128 stands for zero in the data rows.
Here are some points, each followed by its number:
[140 146 118 116 124 164  40 112 126 117 128 116 165 181  49 157 146 149
 106 136 142 163 113 126 136 107 119 137 104  66 156 126 119 145 120] 0
[125 124 129 128 134 117 136 124 123 139 133 130 130 124 124 139 121 111
 124 123 124 136 128 131 123 129 149 133 112 132 128 140 121 114 124] 1
[122 180 122  84  93 199  99 152 113  98 124 131 215 149 117 164 146 145
 136 125  93 114 143 189 144 101  94 134 127 102 124 118 133 172 110] 2
[142  97 130 106  89 102  90  64 113 180 116  67 130 114 104 158 186 136
 108 177 132 105 142  94  57 107  84 160 167 118  57 120 137 167 111] 3
[ 91  83 131 163 117 133 115 136  72 154 150 119 111 128 154 121 142 144
  99  94 102 129 127  94  86 128 163 156 151 128 112 125 166 146 101] 4
[129 130 108 115 101 116  90 118 137 127 102 118 120 120 118 120 161 128
 122 164 145 104 142 148 119 112  63 125 141  92 113 120 122 149 130] 5
[117 111 123 127 144 135 124 129 102 132 143 131  74 126 139 111 140 139
 133 127 126 140 144  82 113 114 118  98 130 153 126 126 163 168 118] 6
[178  73 150 124 137 110 181 199  91  90 206 129 123  71 189 116  64 158
 171  80 119 138 161 129 164 129 203 128 182 139 105  93 100 102 159] 7
[102 113 141 164 153 124 130 127 127 138 123 120  93 177 126 105 127 153
 124 112 150 127 106  93 111 156 168 119 162 165 145 107 142 126 119] 8
[109 146 116 107 151 111 156 104 163 141  86 142 142 123 122 133 111 140
 146 169 110 106 121 164 100 159 109 118 123 160 125 123  75 126 109] 9
[120 101  75 150 168  84 139 120 139 187 170 112 131 110 115 113  93 107
 102 142 193 150 112  65 113 160 229 107 143 159  97 133  75  92 127] 10
[106 111 134 143 153 139 131 127 134 136 124 124 108 155 122 106 114 144
 125 117 133 133 118 110 126 155 170 108 143 145 138 121 128 132 114] 11
[136 120 144 127 118 144 134 130 143 126 121 124 114 123 118  99 137 146
 140 137 125 116 137 122 136 138 120 120 141 125 121 111 150 142 139] 12
[127 154 124  77 117 136 130 117 139 118 109 123 167 123  76 145 133 148
 163 159  66 123 125 186 144 131  88 142  95 113  92 105  99 138 116] 13
[126 110 120 153 119  99 127 118 128 139 140 123 100 111 158 133 135 113
 115 123 152 135 140  90 115 100 139 130 136 125 114 140 150 118 143] 14
[147 135 105  98 116  89 121 125 122 124 151 149 100 107 114 154 123  84
 106 145 146 138 172 140 127 107  77  98  77 126  99 148 119 145 131] 15
[116 123 130 141 146 132 126 129 131 132 125 127 120 138 132 125 125 129
 123 126 135 131 121 120 126 135 149 119 137 137 135 125 131 122 118] 16
[107 118 111 162 154 116 108 133 134 119 110 145 133 115 158 128 143 134
 118 130 153 109 126 121 127 128 125 125 145 108 135 121 122 131 134] 17
[138 125 126 124 118 127 114 126 138 126 122 128 126 119 111 123 133 135
 126 141 141 125 123 129 132 124 109 127 130 109 120 123 131 137 131] 18
[140 111 139 168  98 111 133 126 109 135 143 130  90 105 187 114 163 101
  98 107 132 146 165  66  99  92 119 173 142  96 114 158 171 119 127] 19
[111 118 105 121 130 122 126 117 129 128 131 127 138 111 132 149 134 116
 136 138 122 130 141 124 106 127 119 143 127 133 119 147 116 123 125] 20
[134 133 142  86 118 112 147 130 134 121 116 125 142  96  90 116 112 154
 167 153  82 110 115 170 100 152  96 102  86 150 115 132 104 168 109] 21
[151 147 163  85  94 144 200 154 157  98 113 135 167 117 123  94  77 139
 180 114  61 104  99 192 152 153 153 158 133 135 142 113  67  83 147] 22
[118 156 127 132 117 167 120 123 125 118 136 157 167 149 136 139 146 124
 111 117 105 142 141 119 142 106 119 143 129 118 140 137 146 117 136] 23
[142 113 134 131 130 139 136 138 131 118 144 130 124 116 104 107 137 127
 129 115 127 136 126 113 146 132 149 123 117 114 136 115 155 126 145] 24
[134 110 121 114 111 123 156 137 120 113 121 149 127  80 134 119 142 117
 132 127  84 133 150 131 104 125 101 142 106 124 106 138 127 124 133] 25
[ 86 121 132 175 177 115 130 106 147 161 105 104  78 178 134  89 105 154
 123 108 160 143  97  83 130 174 204 105 182 183 154 143 132  99  85] 26
[102 158 157  99 126 179 128 110 109 131 113  99 116 166  95 130 165 157
 140 119  87 135  93 148  79 164 108 129  95 199 134 121 120 158  92] 27
[129 134 126 121 141 102 147 130 136 137 138 131 127  98 129 152  98  91
 122 135 138 142 144 135 127 114 142 118  99 140 123 140 106 105 125] 28
[145 107 133 136 154 112 154 161 117 122 187 119 122 110 165 132  72 138
 146 105 135 136 142 130 138 115 173 115 158 143 142 108 110  98 141] 29
[136 107 130 168  99  66 139 103 112 152 132 136  92  99 174 132 142  85
  99 133 162 126 146 102  92  95 116 151 141 129 112 158 125 116 133] 30
[144 138 119 110  92  96 130 155  94 110 166 134 151 106 185 174 122  75
 118 124 123 132 151 146 130  90 122 162 128  88 127 151 117  88 120] 31
New points follow, each followed by the number of its nearest point above by angle, seen from the average point of the numbered points.
[112 146 128 122 124 138 141 112 117 128 135 161 135 130 122 155 141 102
 114 122  95 157 165 112 115 120 115 133 102 154 131 170 130 116 128] 23
[141 148 110 122 152 179 126  94 152 143 194 141 156  82 106 105 124 126
  99 185 105 108 154   8 126 103 142 125 186 174  59 157 156  85 155] 10
[126 124 138 117 127 146 129 143 114 121 130 120 129 127 116 127 127 132
 137 115 118 130 124 145 121 131 124 128 122 140 136 117 130 145 122] 27
[156 147 152 149 126 158 143 115 145 133 120 117 121 127 131  80 139 128
 129 107 176 133 123 103 160 126 168 125 134 152 165 108 163 118 151] 24
[117 123 110 122 131 135 144 157 127 122 106 132 163  81 131 114 140 143
 119 134 112  92 109 146 133 136 121 123 164  83 111 102 127 140 139] 17
[138 128 127 123 123 127 122 124 132 129 127 126 127 127 119 123 130 131
 131 133 136 124 126 126 133 128 120 127 126 120 126 126 130 130 129] 18
[132 116 130 131 128 116 124 131 121 133 128 130 118 126 127 132 125 115
 125 124 146 131 129 134 117 130 120 123 115 121 131 132 120 131 126] 15
[124 146  87 101 160 144 130 139 153 121 108 156 196 103 120 145  98 130
 150 145 109 104 106 168 160 141 136 111 152  96 104 119  94 125 136] 13
[103 104 120 131 129 145  96 126 106 134 109 137 133 131 100 126 146 151
 111 131  80 150 123 116 108 142 105 130 130 111 106 139 139 153 114] 0
[109 122 138 127 126 133 122 138 118 122 100 122 115 135 127 138 139 139
 129 113 112 120 112 156  83 142 108 127 104 142 133 121 124 156 110] 27
[143 126 120 117 130 128 126 148 142 131 158 122 157 123 102 145  99 138
 134 124 113 120 104 118 148 129 168 142 147 104 117 128 107  92 120] 22
[128 124 130 132 132 137 122 129 125 135 128 123 137 128 125 115 130 146
 127 125 136 123 118 128 133 136 140 135 149 123 120 111 137 138 125] 12
[143 164 153 114  98 111 146 131 145  94 129 127  66 159 194 141 108 158
 162 160  75 109 164 149 144 129  69 127 136 171 157 165 135 117 130] 22
[114 116 112 111 131 157  80 108 124 145 123 127 120 160  68 116 163 176
 115 141  82 145 111  90 111 120  95 110 134 104  94 114 157 166 116] 0
[106 141 136 149 131 136 127 129 139 110 116 139 132 149 153 133 132 123
 118 128 136 140 138 136 128 132 119 125 126 139 162 152 131 120 127] 23
[129 134 118 126 134 128 138 118 127 126 128 132 138 120 130 138 129 127
 129 136 112 133 129 118 128 128 128 131 131 134 121 138 132 122 124] 23
[129 100 131 134 139 146 131 130 141 143 146 139 120  99  94 105 129 114
 108 118 129 159 118 101 138 131 155 112 139 105 124 116 148 127 147] 24
[148 154 152 104  89 149 138 129 111 122 135 107 153 159 137 162 126 112
 134 125 111 134 119 170 127 115 105 156 106 143 143 126 119 127 106] 2
[131 196 138 134  88 168 135 121 157 101  95 128 171 152 177 138 122 128
 139 151 158  87 132 187 161 123  69 143 164 152 185 137 128 142 148] 2
[173 126 161 123  70 133 142 133 119 130 156 101 125 142 152 124 118 103
 144 100 169 126 126 161 173  96 172 175 135 116 136 110 133  85 134] 31
[130 116 130 126 134 136 122 132 123 125 131 131 126 125 106 117 132 123
 131 115 128 138 123 114 132 134 139 121 116 122 126 127 143 124 136] 24
[114 164 127 135 124 154 240 114 169 104 136 197 155  69 204 100 124 101
 146 127  51 122 191 113 177 133 127 141 108 171 117 172 166  51 164] 25
[133 120 134 137 115 136 112 156 101 128 131 127 159 123 134 133 146 132
 116 110 122 125 122 137 134 117 135 154 143  85 112 118 136 133 122] 2
[146 103 142 119 105 117 119 173 116 106 128 110 125 118 124 121 124 127
 136 114 124 120 109 147 131 144 123 138 117  79 137 127 118 110 137] 22
[139 126 136 117 105 114 136 134 124 120 141 115 110 106 129 124 136 128
 140 138 120 119 132 132 116 116  96 136 123 139 108 140 121 136 124] 25
[128 140 129 126 125 136 129 127 135 120 121 127 143 134 136 130 132 128
 131 134 145 119 129 146 136 125 114 123 130 130 139 124 127 136 131] 2
[110 130 123 132 137 127 116 140 113 116 131 126 117 131 155 128 123 158
 137 131 110 120 134 122 116 133 120 110 147 141 123 126 134 153 116] 6
[127 136 131 123 119 143 143 120 126 124 122 140 123 125 132 133 142 115
 117 125 116 136 139 129 123 123 107 131 109 140 136 138 141 131 135] 23
[149 113 130 116 122 113 110 139 105 146 134  97 107 158  93 159 125 119
 127 131 138 122 113 142 109 123 140 136 116 123 118 116 104 142 106] 0
